128 stands for zero in the data rows.
Here are some numbered points:
[95 111 119 120 107 134 118 88 111 122 151 140 123 120 142 137 85 145 185 142 122 138 132 83 110 102 77 96 103
 175 119 153 103 146 108 114 90 137 146 164 124 121 143 167 112 135 91 171 156 136] 0
[142 127 70 133 134 110 97 119 85 108 148 137 145 137 137 134 131 122 146 122 138 133 139 93 168 123 164 121 121
 120 71 55 110 119 153 137 146 130 100 112 138 106 63 145 104 103 147 163 120 116] 1
[142 87 88 175 150 110 143 153 129 140 125 103 123 129 141 114 155 52 94 103 110 85 98 133 141 129 141 132 147
 142 111 119 100 133 124 118 159 118 97 121 138 127 96 147 72 114 136 82 120 107] 2
[113 131 109 98 173 118 146 141 126 129 92 116 136 129 123 141 140 86 120 96 157 104 126 90 140 167 167 124 129
 97 126 95 119 141 95 170 160 101 130 110 107 106 85 110 118 136 121 141 82 174] 3
[155 119 154 153 109 112 122 90 119 127 112 139 109 128 89 135 125 142 169 72 147 110 156 152 132 101 162 88 84
 123 124 118 120 113 113 141 102 139 132 137 129 99 179 140 90 182 149 97 163 123] 4
[122 132 98 131 155 96 114 118 133 117 130 90 138 161 112 128 126 126 93 117 142 127 138 129 116 142 133 145 142
 84 128 149 121 159 113 114 146 91 65 134 126 111 88 106 110 123 179 77 79 165] 5
[139 136 114 147 118 120 127 147 118 105 103 87 99 132 119 122 110 112 137 85 161 64 83 190 119 160 174 139 108
 120 138 127 104 139 112 101 151 95 139 132 135 145 104 112 118 169 124 108 120 136] 6
[101 79 107 163 144 99 134 150 128 139 137 120 131 117 147 89 169 76 63 145 122 101 77 119 129 129 109 117 126
 124 123 157 115 156 128 114 156 107 127 130 130 145 89 165 115 112 120 156 110 137] 7
[101 160 145 130 156 135 120 152 87 139 83 101 144 157 140 138 154 136 171 140 106 104 80 115 117 151 127 144 124
 106 126 131 161 93 145 125 163 178 148 119 154 173 134 145 125 145 62 96 126 82] 8
[102 119 95 71 115 97 124 151 109 113 106 165 91 128 142 81 137 129 187 130 169 138 129 164 117 112 127 125 141
 109 152 118 139 133 168 77 113 153 119 128 141 118 115 81 164 102 130 135 148 101] 9
[135 127 143 138 72 163 111 83 130 117 158 137 147 96 111 121 125 157 126 142 131 150 115 173 151 109 126 136 125
 161 134 137 109 101 103 115 70 71 135 136 163 116 102 142 89 156 137 122 149 171] 10
[115 104 97 120 185 118 131 157 99 126 128 134 151 163 164 142 167 109 157 128 105 118 145 71 130 151 157 99 168
 121 96 90 163 110 122 124 156 178 118 124 129 113 111 118 127 77 139 148 122 84] 11
[113 115 112 142 101 138 144 147 142 105 119 125 154 126 142 68 154 123 104 139 88 138 100 167 126 111 92 137 141
 177 141 169 100 128 145 106 105 65 107 138 158 124 123 149 90 145 116 102 123 128] 12
[153 95 160 76 132 125 142 143 143 165 157 162 132 126 122 132 132 134 105 142 131 172 169 95 114 109 101 89 142
 119 124 146 140 113 178 141 107 176 143 144 110 134 186 121 173 106 150 145 148 119] 13
[84 128 88 147 114 85 122 132 122 127 105 136 125 90 128 60 127 119 133 133 139 105 85 133 135 130 113 121 118
 89 142 140 94 148 96 122 134 89 110 132 145 119 85 150 101 127 62 137 121 155] 14
[70 158 80 65 153 132 140 113 101 122 83 138 149 115 187 135 108 128 174 120 156 135 122 121 138 128 135 157 166
 109 138 102 144 140 125 112 131 122 97 116 113 152 68 98 108 91 117 94 152 144] 15
[129 173 100 88 121 130 152 105 135 123 84 140 103 85 131 139 107 125 197 91 172 115 161 160 153 138 137 159 120
 102 155 129 166 103 155 147 90 99 145 150 140 119 126 85 132 139 131 130 164 128] 16
[144 102 141 103 145 141 122 125 144 112 167 168 133 117 154 135 119 139 122 172 104 184 139 105 110 73 89 92 97
 151 121 121 116 141 121 132 110 164 125 105 87 108 157 133 159 103 154 167 159 114] 17
[101 126 162 67 103 121 108 118 79 121 123 162 165 112 136 126 122 186 155 176 121 188 150 118 157 100 108 137 126
 163 116 125 153 93 157 128 101 163 151 120 149 151 139 136 150 138 110 117 164 127] 18
[97 149 80 108 106 134 114 124 65 138 140 138 149 109 171 87 156 175 190 138 138 136 114 123 156 123 148 115 149
 137 93 90 148 119 100 107 110 135 104 109 175 145 93 133 98 131 141 117 159 149] 19
[107 138 110 114 134 158 149 111 167 138 102 127 86 95 185 66 132 151 132 119 116 117 112 159 108 107 108 142 144
 130 165 170 116 120 123 89 103 99 111 98 130 121 133 118 107 146 123 78 147 143] 20
[148 122 189 139 82 171 134 145 147 114 155 106 137 112 97 121 106 127 87 148 130 135 132 169 110 111 96 154 123
 144 139 164 128 160 157 117 144 142 126 168 137 177 161 114 159 153 134 133 139 147] 21
[117 160 166 136 157 94 166 116 103 102 121 132 152 161 102 150 116 91 153 158 72 146 134 76 158 109 113 144 103
 149 102 133 124 139 152 155 136 134 133 123 141 172 164 141 103 134 87 147 170 96] 22
[96 176 143 142 103 125 132 106 142 136 69 110 138 93 122 127 107 127 122 135 119 124 123 169 145 134 105 185 115
 152 165 167 117 122 134 145 97 64 131 124 152 163 132 135 114 176 97 101 142 149] 23
Which point above is nearest to each new point, looking only along the 8 directions in which the numbered points spread most? Its number follows each.
[158 116 180 129 137 128 147 145 180 138 159 115 106 160 100 146 143 138 100 112 97 135 123 106 89 125 137 124 131
 152 136 171 153 118 110 149 116 152 146 145 77 147 198 136 140 132 158 117 129 133] 21
[95 108 167 104 104 126 157 170 156 136 128 131 152 104 98 134 116 93 78 156 125 128 133 130 115 137 84 138 148
 115 178 182 148 148 127 148 104 130 135 149 131 153 142 88 143 122 106 142 129 172] 21
[102 137 91 56 159 113 139 100 112 120 110 158 95 109 186 90 143 158 178 121 133 141 133 102 139 112 128 126 163
 113 137 143 148 104 115 103 121 169 130 92 123 135 133 96 160 94 132 114 176 103] 9
[125 130 129 167 92 117 140 95 166 116 167 96 136 139 112 124 127 118 118 142 93 146 156 102 152 128 101 146 150
 105 126 152 114 132 138 129 111 86 51 155 118 128 150 140 130 144 171 81 122 126] 21
[109 136 123 164 155 153 89 91 147 106 132 101 124 147 141 123 112 135 139 122 112 103 81 148 109 163 141 119 103
 130 151 137 96 122 101 118 126 98 138 121 148 134 90 165 54 130 78 124 166 98] 14
[132 125 115 175 107 95 84 110 122 112 154 105 137 148 137 139 117 135 139 105 148 96 69 154 129 130 158 118 104
 148 94 86 106 140 94 111 142 127 114 115 154 120 84 174 75 135 132 136 125 144] 2
[110 112 114 159 154 129 114 96 104 81 129 161 140 135 143 97 147 94 143 129 83 144 113 97 122 125 111 91 88
 142 84 118 100 112 150 109 116 127 133 133 158 111 95 172 95 103 112 156 130 87] 0
[145 88 119 166 98 122 90 144 123 125 171 124 139 148 108 123 158 86 68 131 97 130 125 107 128 122 141 114 132
 153 83 105 129 125 141 113 153 163 81 148 149 121 108 157 125 97 148 148 101 142] 2
[131 139 92 157 155 133 105 109 152 134 131 135 100 132 155 139 129 137 148 112 141 111 72 152 86 118 163 107 100
 158 138 106 98 159 86 99 132 112 114 82 92 114 95 180 105 130 92 124 135 148] 14
[106 163 151 104 113 132 83 122 116 92 142 128 162 126 149 136 100 156 136 154 88 174 164 101 128 142 64 169 141
 135 141 163 162 134 182 124 93 133 118 151 124 155 132 124 160 107 115 148 153 132] 18
[81 163 81 75 153 130 131 144 112 119 110 125 147 114 180 124 131 150 167 180 113 144 164 93 135 140 89 162 170
 151 121 146 157 109 148 113 124 130 109 136 143 117 115 112 178 99 103 112 137 110] 15
[114 152 142 149 100 152 137 121 151 130 110 105 146 127 105 128 83 124 94 125 139 123 104 160 133 130 110 185 114
 136 170 169 102 161 135 125 134 68 124 146 142 159 117 127 117 174 99 105 116 179] 23
[90 142 122 137 148 122 151 127 102 127 108 132 141 155 166 97 180 126 158 155 91 111 134 86 109 160 138 110 162
 143 132 150 163 117 119 101 136 160 127 121 165 127 83 138 110 88 77 103 160 84] 8
[132 141 148 142 150 147 151 106 172 118 127 93 163 138 111 159 130 120 78 90 135 135 156 123 152 145 138 129 127
 147 157 130 110 127 121 163 107 84 118 151 117 104 113 114 80 131 155 166 92 176] 5
[122 120 105 71 173 148 149 100 146 162 88 172 99 101 167 103 148 128 205 121 155 136 141 125 138 122 137 108 116
 104 125 115 156 113 108 166 103 135 166 106 112 109 111 122 131 117 117 148 166 104] 9
[128 128 61 121 166 110 148 108 94 129 108 149 140 145 173 92 147 102 179 114 113 115 118 106 154 118 145 85 123
 92 94 87 124 103 107 124 140 145 99 108 136 109 91 141 89 106 127 95 136 90] 1
[141 125 125 148 166 102 131 161 102 151 99 104 92 148 115 151 104 126 141 90 175 70 110 143 139 150 156 108 144
 101 109 86 108 176 129 133 189 142 135 119 131 121 120 99 132 144 142 144 99 112] 3
[125 157 116 149 158 112 141 107 94 145 96 121 126 146 116 142 97 89 155 95 104 120 112 101 176 121 142 137 98
 76 97 82 81 136 144 144 157 120 134 123 150 133 107 153 68 165 105 117 117 89] 3
[123 67 115 133 150 151 122 157 116 136 169 160 149 133 147 119 148 68 95 131 119 137 150 79 120 127 152 90 133
 134 94 128 127 138 140 136 147 172 119 155 110 125 138 134 161 86 141 188 131 123] 17
[143 155 155 165 92 139 153 137 146 88 121 87 143 136 95 144 163 128 86 113 102 107 125 141 115 154 112 164 142
 151 130 151 113 121 129 141 124 93 116 147 147 89 147 163 111 136 134 127 82 117] 21
[123 159 161 70 181 130 119 138 121 115 120 135 98 131 171 171 134 131 133 132 117 137 151 77 116 146 100 128 171
 124 120 125 158 124 164 129 124 125 151 112 98 105 137 82 173 96 133 166 113 95] 13
[135 88 125 77 152 113 148 159 136 108 78 168 98 67 164 107 171 98 136 120 154 128 108 128 113 140 103 113 126
 106 153 136 126 98 155 161 122 154 166 125 119 136 134 94 150 113 108 127 143 136] 9
[158 127 117 183 91 126 87 124 109 158 182 100 150 157 106 147 128 128 100 109 132 103 93 138 132 139 167 121 121
 162 85 92 115 155 119 126 145 113 106 124 153 119 122 181 106 130 159 135 118 138] 2
[140 133 143 75 162 114 159 126 151 134 134 134 114 117 128 150 113 130 123 144 126 143 176 97 115 137 84 157 143
 125 136 159 174 105 169 164 95 148 146 111 81 107 171 109 166 97 128 151 118 126] 13
[185 136 175 146 86 132 146 152 153 121 152 114 132 132 99 158 134 138 87 115 147 121 144 155 111 145 158 126 152
 122 154 149 169 101 149 160 132 148 161 160 112 136 177 115 161 144 159 130 105 123] 21
[162 153 133 119 131 124 149 108 119 122 162 152 134 161 98 162 119 104 146 101 154 146 181 116 146 108 137 126 130
 119 90 86 132 142 155 171 96 149 121 149 103 113 133 80 132 100 199 169 134 121] 13
[111 161 154 130 53 161 132 124 141 98 112 100 142 100 121 135 135 171 136 169 134 128 124 170 152 152 130 159 152
 128 139 136 159 85 132 127 88 106 157 130 152 144 152 153 127 142 122 100 146 157] 23
[125 159 150 161 77 123 133 149 150 116 112 92 113 123 93 135 112 145 109 126 147 101 117 192 114 143 138 173 122
 128 168 145 133 150 134 110 140 86 133 134 145 159 138 126 132 171 111 94 92 148] 23
[152 146 134 175 106 136 140 137 154 143 116 102 107 149 82 138 133 114 122 89 160 82 94 188 109 167 170 131 118
 140 136 136 126 137 101 120 130 94 124 131 136 159 141 134 131 170 136 97 103 145] 6
[91 120 119 111 175 145 123 109 99 134 46 152 127 106 154 111 135 118 158 119 126 122 78 145 167 138 117 124 116
 146 110 114 111 101 143 135 145 125 165 79 161 164 111 141 106 138 67 121 142 95] 8
[135 176 91 134 139 111 136 112 129 89 89 109 109 142 125 95 127 127 142 86 164 89 132 187 132 139 139 168 156
 144 150 110 123 128 145 101 130 71 120 121 156 113 85 106 113 125 128 115 98 128] 6
[165 132 120 180 122 109 127 141 147 139 119 95 106 136 85 139 118 113 147 74 155 80 110 176 120 133 200 107 106
 117 124 114 105 141 97 126 167 127 134 133 123 154 126 130 98 156 141 99 134 126] 6
[114 105 87 167 141 102 107 139 138 102 125 113 125 123 132 140 115 71 99 82 146 87 77 149 119 149 126 138 115
 121 132 128 89 169 106 120 149 91 100 122 138 146 79 125 98 134 115 128 129 162] 2
[142 129 146 136 59 143 106 99 129 130 127 121 148 102 126 106 125 163 127 146 141 140 115 193 142 96 85 148 114
 115 136 143 91 122 140 110 86 68 129 152 164 126 122 138 88 150 111 107 126 154] 10
[163 136 123 155 129 189 140 109 148 132 177 140 106 147 139 126 134 138 107 126 114 159 167 97 112 82 130 142 138
 121 122 141 138 144 158 109 108 125 76 142 73 131 176 120 134 110 188 130 155 113] 13
[132 132 152 158 104 97 152 144 143 102 124 102 122 132 80 123 95 123 142 109 162 98 100 182 115 155 171 120 99
 83 142 125 115 166 134 108 135 123 121 125 126 165 130 127 118 182 121 126 131 135] 6
[140 143 192 163 102 135 147 137 141 106 125 95 130 140 102 134 131 139 96 149 73 129 130 126 120 130 93 178 106
 139 136 163 129 128 142 125 143 84 129 145 137 157 172 158 131 161 94 107 106 121] 21
[118 177 138 140 144 110 140 119 109 157 90 105 104 135 108 116 78 125 162 96 144 123 121 192 147 134 130 165 110
 89 143 108 98 141 151 116 164 81 121 115 140 163 100 105 137 175 122 132 103 129] 6
[159 101 169 173 119 156 132 102 131 160 140 134 145 147 85 140 123 146 103 116 90 152 141 109 114 103 127 97 76
 190 115 144 98 126 115 150 122 138 112 119 129 140 177 160 102 142 153 106 129 115] 21
[131 107 127 76 157 142 159 103 140 100 102 163 82 111 141 128 151 126 131 152 130 148 137 114 143 90 144 113 125
 115 117 124 111 99 94 175 89 102 157 75 77 86 133 126 106 127 113 137 127 127] 0
[111 158 76 110 121 128 108 131 84 133 122 107 138 121 168 120 161 147 157 131 146 103 101 144 148 158 155 134 167
 127 87 74 152 107 129 99 154 136 116 101 179 140 78 146 132 132 125 79 116 133] 19
[109 115 90 84 135 93 88 143 85 127 153 159 150 107 167 120 142 131 131 158 129 151 124 90 160 114 126 99 144
 98 82 75 136 112 156 118 133 185 128 116 146 132 111 139 152 86 131 175 139 119] 11
[128 104 147 141 120 169 136 90 155 139 198 142 157 165 99 117 114 140 111 134 122 166 162 108 113 111 142 107 142
 172 153 155 116 141 85 113 115 128 101 175 121 97 145 115 134 126 141 134 136 176] 17
